Each run below is a few steps of one of 5 hidden systems, one row a step.
K_187, trace 1, 9 rows:
[[ 18   0 -19  19 -11 -12  27 -13  28 -35  12  -4  16  44 -23  -3 -40  10
    9   4  24  13  11 -36  -8  26   3  14  40 -62  -7  23  -3  -4 -19  12
   41 -20  -9 -43  -2  -1  -9   7 -16   9  22 -46]
 [ 18   0 -21  26 -16 -12   3 -14  27 -31  11  -7  14  49 -24   3 -42  18
    9  18  24  -1  10 -34  -6  30   2  15  43 -58 -15  17  12  -7 -20  24
   31 -25 -16 -46  11   0  -4   9 -30  -3  25 -43]
 [ 14  -1 -14  29 -23  -6 -15 -14  23 -28  12  -5  15  51 -19  13 -40  31
   12  23  31 -14   3 -27  -1  30  -1  11  38 -45 -19   9  20 -15 -12  31
   24 -22 -14 -45  22   3  -1  11 -40 -14  27 -33]
 [ 14  -2 -10  25 -22  -3 -34 -13  17 -22  14  -1  13  43 -13  18 -28  37
   15  22  29 -28   1 -20   4  23   3  11  31 -34 -19  -5  30 -19  -6  40
   19 -21 -10 -37  34   9   5  13 -42 -16  28 -23]
 [  9  -2   0  25 -18   1 -53 -10  10 -13  13  -6  14  31 -13  22 -18  42
   18  26  25 -34  -3 -10   6  17   4   8  24 -13 -19 -12  35 -25   3  49
   11 -18  -6 -27  45  13   6  12 -43 -22  27  -9]
 [  1   3   7  20 -13   9 -61  -9   2  -3   8  -3  11  15  -6  25  -9  45
   17  20  16 -36  -2  -1   9   9   3   7   9   6 -13 -21  40 -32   3  49
    4 -13  -4 -11  55  20   7   7 -36 -24  23   3]
 [ -6  -1  18  18  -3  10 -66  -5 -10  10   3  -6   7  -3   0  25   4  41
   18  19  12 -38  -2  11  14  -4   2   6  -5  24 -11 -26  43 -32   8  45
   -5  -8  -1   6  56  22   9   5 -31 -24  18  15]
 [-16   1  25  13   2  12 -70  -1 -21  18  -7  -6   3 -19   2  31  12  32
   16   8   3 -35  -1  20  11 -11   4   5 -16  35  -5 -35  38 -29  13  40
   -8  -6   4  25  57  21   7   7 -16 -15  16  18]
 [-19  -5  32   4   7  12 -62   4 -29  30 -16  -7   1 -37   8  28  21  16
   17  -5  -5 -30   3  26   6 -20   0   7 -29  47  -7 -37  31 -25  16  26
  -15  -3  10  40  45  21  10   1  -2 -11   7  27]]
K_999, trace 2:
[[-27 -25   0  -8  15  -6  45  -9  -9  14 -11   4  15  -9  13   8  -6 -13
    1 -34 -12  33   5   1 -22  -7  -1   4 -10  -9 -18  13  -8  32 -21 -39
   -4   6  12   6 -28  -5  -3  -3  28  30  -7 -26]
 [-24 -26  -8 -14  11  -3  43  -5 -18  15  -8  16  17  -4  19  18  -4  -5
   -4 -31 -14  30 -15   7 -13 -15   4  -8 -16  -2 -14  12  -5  41 -26 -34
  -16  12  14  10 -26 -10   5  -2  26  24 -13 -19]
 [-19 -28  -8 -20  14   4  36  -2 -22  15  -5  29  15   4  19  23  -5  -2
   -9 -21 -11  24 -29  10  -2 -24   4 -25 -19   7 -11   6   1  36 -33 -31
  -25  25  15   9 -19 -13  14  -5  19  21 -18  -9]
 [-13 -26 -12 -22   8   5  26  -2 -27  13   1  36  12   9  23  29   1   0
  -14 -12  -8  14 -39  14   6 -28   5 -39 -23  16  -5  -1   6  33 -28 -26
  -35  33  10  11 -10 -11  22  -7  12  10 -23  10]
 [ -4 -21 -20 -23   4   8  14   7 -30   6   9  41   6  11  21  27   7   5
  -18   0  -8   2 -53  16  16 -30   6 -47 -21  23   0  -8  10  28 -21 -17
  -39  38   3   6  -6 -13  28  -8   6  -3 -30  22]
 [  4 -13 -23 -21   0   7  -2  14 -22   6  10  38  -2   9  16  25  11   2
  -21  12  -5 -11 -57  20  23 -28   5 -52 -19  31   3 -14   6  14 -10 -10
  -40  39   2   8   0 -10  28  -8  -7 -10 -29  37]
 [ 12  -1 -16 -22  -5  10 -18  16 -19  -5  15  36 -12  11  11  16  16   5
  -22  27  -3 -26 -54  20  27 -23   3 -49 -19  38  13 -18   6   3   2   4
  -35  36  -1   4   8  -7  25  -4 -12 -22 -30  48]
 [ 19  13 -10 -15 -10  12 -30  20 -11  -7  16  26 -19   8   5   1  21   0
  -18  29   5 -29 -40  16  29 -13   6 -43 -10  38  23 -20   2 -11  14  17
  -26  28  -3   1  14  -7  23  -5 -18 -31 -29  55]
 [ 18  25  -1  -7 -15  12 -45  19  -1 -10  20  16 -27   6  -5 -10  24  -3
  -19  36   7 -38 -27  13  31  -2   8 -27  -6  32  26 -17  -2 -26  25  33
  -14  16  -5  -1  16  -5  17  -3 -21 -35 -22  58]]
K_145, trace 3 (9 x 48):
[[ 17  18   4  -2   0 -13   7  10  10 -33  26  19 -11  36 -27 -23 -10 -12
   -6  12  26  -3 -16 -15  39   6   5  -3  25 -33  47  20 -16 -19  -7  31
   44   3  -6 -31  14 -13  19   2   4   1 -11  -1]
 [  9  14   8  -4   8 -16   3   8   5 -33  27  26  -8  34 -23 -20 -10 -11
   -5   5  28   0 -20  -8  44  -2   8   0  18 -22  49  19  -8 -20 -12  36
   40   7  -3 -26  22 -15  26   2  13   5 -14   5]
 [  5  10  13  -2  11 -15   7  12  -6 -27  22  25   0  28 -21 -12  -5  -3
   -4   0  27   1 -26  -3  48 -17   8  -4   9 -15  51  13  -2 -19 -15  37
   37  13   2 -13  32 -12  29   1  16   8 -13   5]
 [ -3   0  15  -6  19 -12   2   9 -15 -19  16  30   3  21 -11  -2  -3   4
   -3  -4  20   6 -29   2  45 -24  11  -6   0  -9  52  10   5 -16 -22  36
   32  18   0  -7  35  -8  28  -2  19   9 -14   7]
 [ -7  -5  12  -8  22  -7   3   6 -25 -11  10  33   9  15  -6   8   1  11
    2  -8  14   4 -34  10  41 -33   9  -8  -8   2  41   4  11 -13 -23  31
   20  21   7   6  37  -5  26  -3  22  10 -12   8]
 [ -9 -14   9  -8  25  -6   4   3 -28  -4   3  28  12   7   1  22   4  17
    5  -7   9   7 -37  13  35 -39  10 -12 -16   4  31  -6  14  -6 -24  24
    9  19   5  16  35  -3  26  -8  17   7 -10   9]
 [-11 -22   4  -6  25   2   6  -1 -29   5  -5  29  11  -5   4  29   8  19
    7 -10   3   2 -39  14  23 -37   5 -17 -22  15  18 -11  17   2 -21  15
   -8  25   8  21  30  -2  24  -7  17   3  -6   9]
 [-10 -24  -5 -11  19   4   8  -4 -29  13 -12  25  15  -8  14  35  10  20
    9  -7  -5   5 -33  18  14 -36   4 -23 -28  19   4 -15  18  10 -25   4
  -22  23  10  29  19   5  14  -8  13   5  -5  10]
 [-13 -31 -11 -12  14   7  12  -3 -30  20 -15  16  17 -12  18  36  11  17
    5  -8 -10   1 -29  21  -5 -33   3 -25 -32  22 -11 -18  17  13 -15 -14
  -33  27  10  28   5   5   9  -6   7  -1  -7  16]]
K_841, trace 4:
[[  7  36  26   7  20 -25  19  15  20 -24   0 -21 -24 -23 -43 -52  25 -44
    2   0  17   9  28  -9  24   6  -2  38   7 -23  71  18 -44 -30  28  32
   60 -14   2   3   7  -3  -7 -12  34  15  -8  10]
 [  8  42  37   9   3 -17   0  18  30 -25  14 -23 -25  -7 -37 -56  16 -40
   -1   1  20   6  34 -13  18  28  -1  39  17 -24  55  19 -35 -34  29  28
   64 -24   1 -15   3  -3 -10  -3  24  10  -6   4]
 [  9  47  33  12 -18 -17 -15  15  34 -26  26 -19 -24   8 -32 -53   3 -38
   -6   6  21  -5  42 -20  13  40   1  41  28 -22  35  24 -32 -32  32  30
   57 -29  -2 -32  -1  -8 -10   5  10  -1  -1   1]
 [  8  44  28   9 -29  -9 -28  13  38 -27  33 -16 -25  22 -23 -51 -11 -29
   -9  11  18 -13  37 -17   3  53   4  30  37 -14   9  25 -21 -27  37  23
   40 -29  -7 -44  -8 -10  -3  15 -10  -5  -5  -3]
 [ 11  40  25   8 -48   1 -49  12  33 -22  44  -7 -25  29  -8 -35 -19 -25
  -15  15  13 -23  30 -18  -5  62   1  19  38  -5 -11  18 -10 -17  31  14
   19 -29  -8 -53  -9 -10   2  20 -26  -9  -5  -2]
 [  6  32  16   9 -57   8 -56   6  29 -11  42  -3 -17  34   6 -26 -20 -14
  -18  19   6 -29  22 -11 -13  61   2   6  33   6 -32  12   7  -6  30  -1
   -2 -20  -8 -54 -16 -12   4  23 -40 -15  -6   3]
 [  6  20   8   5 -60  16 -61   7  22  -2  42   4 -11  30  15 -10 -23  -1
  -19  15   1 -36  15  -5 -21  55   7  -9  26  21 -54   3  15   5  24  -7
  -33 -13  -9 -50 -15  -7   7  26 -48 -23  -6   7]
 [  2   8  -3   0 -62  22 -64   0  11  10  32  11  -9  28  30  12 -18  10
  -18  21  -7 -40   1   2 -29  45   6 -22  19  33 -69 -10  25  15  18 -18
  -48  -7  -5 -38 -16  -6   6  23 -56 -27  -7  10]
 [ -5  -6  -8  -2 -52  28 -60  -6   2  21  23  10  -3  20  39  29 -13  20
  -13  19 -14 -38 -10   9 -31  32   3 -34   3  43 -76 -20  33  18  16 -28
  -67   0  -2 -22 -13  -4   7  21 -57 -32  -4  17]]
K_400, trace 5, 9 rows:
[[-25 -19   9   8 -15  -2  11 -16  -3   1  11   9  25  28  15  16 -40  13
    7 -31   3  18  11 -11 -21  14   6  15  15 -19 -40  22  19  22 -32 -20
    6 -11   6 -29  -9  -9  10  17   6  27  10 -51]
 [-19 -20   0   5 -23   3  12 -18   2   3  12  11  24  30  20  14 -41   8
   -1 -25  -3  14  10 -11 -31  22   4   2  14 -17 -51  21  18  33 -26 -34
  -10  -7   7 -31 -23 -10   6  17  -9  18   5 -42]
 [-15 -17 -14  -1 -27   3  15  -9   5   4  13  15  14  33  24  13 -33   6
  -10 -11  -9  12   3 -11 -36  26   5 -10  12  -9 -60  16   8  43 -17 -41
  -26  -2   2 -34 -36 -13   4  12 -18  10  -3 -32]
 [ -4 -17 -26  -5 -34   9  16 -11  12   5  12  13   9  26  26  13 -23   2
  -13  -5 -13   7  -5  -4 -31  25   4 -23   9   1 -60  11   1  41 -11 -50
  -38   9  -1 -32 -45 -12  -3  10 -18  -1  -5 -17]
 [  5 -12 -33 -12 -29  13  20  -2   9   5   9  17  -3  19  29  11 -13  -7
  -22   8 -18  -1 -15   1 -34  22   0 -32   3   9 -52   5  -7  43  -4 -50
  -48  16   3 -22 -50 -12  -2   2 -21 -10 -15   2]
 [  6  -6 -35 -19 -22  14  19   5   5   7   8  15  -8  10  22   6   5 -18
  -28  18 -19  -2 -26   4 -24  14  -3 -46  -4  17 -36  -5 -17  37   9 -45
  -52  20  -3  -9 -54 -15  -4  -4 -22 -16 -24  18]
 [ 16   3 -38 -22 -18   9  19  13   0   5   3  12 -20  -1  17   3  17 -30
  -30  24 -14 -10 -27   9 -17   7   0 -46 -12  27 -16  -8 -27  31  19 -42
  -47  27  -4  -1 -49 -14  -4 -12 -16 -19 -31  37]
 [ 18   9 -28 -24  -9   9  16  23   1   4   0  11 -28  -9   8  -7  29 -40
  -27  27 -14 -12 -29  16  -5  -2  -2 -43 -19  29   8 -13 -34  18  25 -31
  -40  30  -2  12 -43  -9  -2 -21  -8 -20 -33  51]
 [ 16  21 -11 -25   5   4  12  24  -2   2  -1   6 -32 -24  -2 -14  47 -40
  -26  24 -14 -11 -25  18  11 -10  -2 -32 -22  35  33 -12 -37   3  31 -13
  -25  29   1  20 -29  -9  -5 -23   7 -22 -36  62]]

Name the system that made each run.
trace 6:
[[  2 -33 -22  14   7   5 -16 -21 -17  -2  -9  14  30  24  -4  58 -19  59
   21  12  12 -11 -31  -2   5 -24   6 -18   3 -12 -20 -20  44  -4 -31  27
  -11   6  -3   4  45  13  14   3 -29 -14  25 -15]
 [ -9 -28   0  10   9   6 -21 -15 -25   3  -2  19  30  14   4  48 -15  54
   20  -4  12  -8 -24   5  12 -24   6  -8  -6   2 -13 -15  49  -4 -27  27
   -5   7   4   6  50  14  19   7 -15  -4  17 -16]
 [-24 -22  16   5   7   8 -26 -11 -28   8   1  20  26  10  13  43  -9  44
   17 -14   6  -5 -18   8  15 -22  10  -3 -12  14 -11  -7  43  -3 -26  24
   -2   4  12   6  49   6  26   8  -2   5  11 -18]
 [-31 -15  35   0   5   8 -35  -5 -28  16   7  20  21   1  19  27  -6  31
    9 -25   4  -3  -9  13  13 -19  12   7 -13  26 -11  -1  43  -4 -23  14
   -3   2  12   4  39   4  27  11  10  11   2 -11]
 [-39  -5  45  -4  -2   8 -38   0 -28  18  17  18  10  -8  23  15  -5  17
    5 -36   1   1   0  14  10 -10  11   9 -19  31 -12  -2  35   0 -14   8
   -1  -1  14   7  28   4  30  13  17  21  -3  -8]]
 | K_187
trace 7, 5 rows:
[[ 19  20   3  -8  22 -27  28  14   2 -40  18  19 -13  25 -38 -29   1 -24
   -6  10  28   9 -25  -7  57 -20   9  -1  17 -35  87  20 -24 -27  -9  45
   63  15  -5 -12  21 -13  19 -13  32  12 -17  13]
 [ 10  11   9  -9  27 -21  18  18  -8 -32  12  26  -9  16 -32 -17   9 -14
   -3   6  25   4 -33   4  60 -30   9  -1   1 -17  84  11 -15 -31 -11  53
   49  20  -1   3  40  -9  27 -13  35   9 -17  20]
 [  3   6  14 -11  30 -17   8  16 -24 -22  10  28  -2   7 -25  -3  16   2
   -1   2  21   5 -38  10  61 -44  10 -12  -9  -2  74   2   0 -31 -13  49
   35  24   6  13  48  -5  32 -13  27   3 -13  25]
 [ -4  -6  11 -10  32  -6  -2  11 -31 -10   3  30   3   0  -8  13  17  12
    2   2  15  -3 -44  16  56 -48  10 -15 -21  13  59  -9   9 -21 -19  43
   17  27   7  24  49   0  31 -10  25   0 -14  27]
 [ -6 -16   8 -10  30   1  -9   8 -37   3  -2  32   7  -1  -1  29  18  23
    8   3   3  -5 -49  22  42 -52  10 -21 -26  22  43 -20  21 -12 -21  35
   -2  26   9  28  51   5  30 -10  19  -3 -10  21]]
 | K_145
trace 8 (5 x 48):
[[-18 -11  23   7  22   1 -37  -4 -26  20 -19  -4  10 -31  -4  34  14  34
   25 -10   2 -12  -5  19  11 -34   2   9 -25  22   6 -24  33 -22  -4  34
   -1  -2  12  41  52  23   6  -5   5  -2  14  10]
 [-33 -14  35   5  22   5 -29   0 -29  28 -21  -7   9 -40   4  28  19  18
   18 -21  -5  -2   5  22   1 -30   5  12 -33  31   8 -20  29 -15   0  17
   -6  -3  17  41  42  18   9  -2  17   7  10   7]
 [-38 -13  39  -3  19   6 -20  -2 -31  38 -21 -11   8 -47  12  18  19  10
   17 -33 -12   0  12  20  -9 -22   0  17 -38  38  -4 -14  20  -1   2   1
   -9  -7  17  40  21  16   4  -5  27  19   6   3]
 [-45 -10  42  -4  15   7 -10  -1 -30  42 -15 -11   8 -47  22  14  17  -1
   10 -42 -21  16  16  21 -17 -16  -1  20 -39  40 -13  -9  11  11   8 -20
  -15  -6  21  38   4   9   1  -2  33  21  -4   0]
 [-42 -10  38  -9   8   6   3   0 -20  37 -11  -8   6 -41  30   7  12 -14
    2 -44 -26  20  22  16 -20  -8   3  18 -31  36 -20   3   2  24  -1 -33
  -19  -1  25  29 -15  -1   0  -2  37  27  -7  -8]]
 | K_187
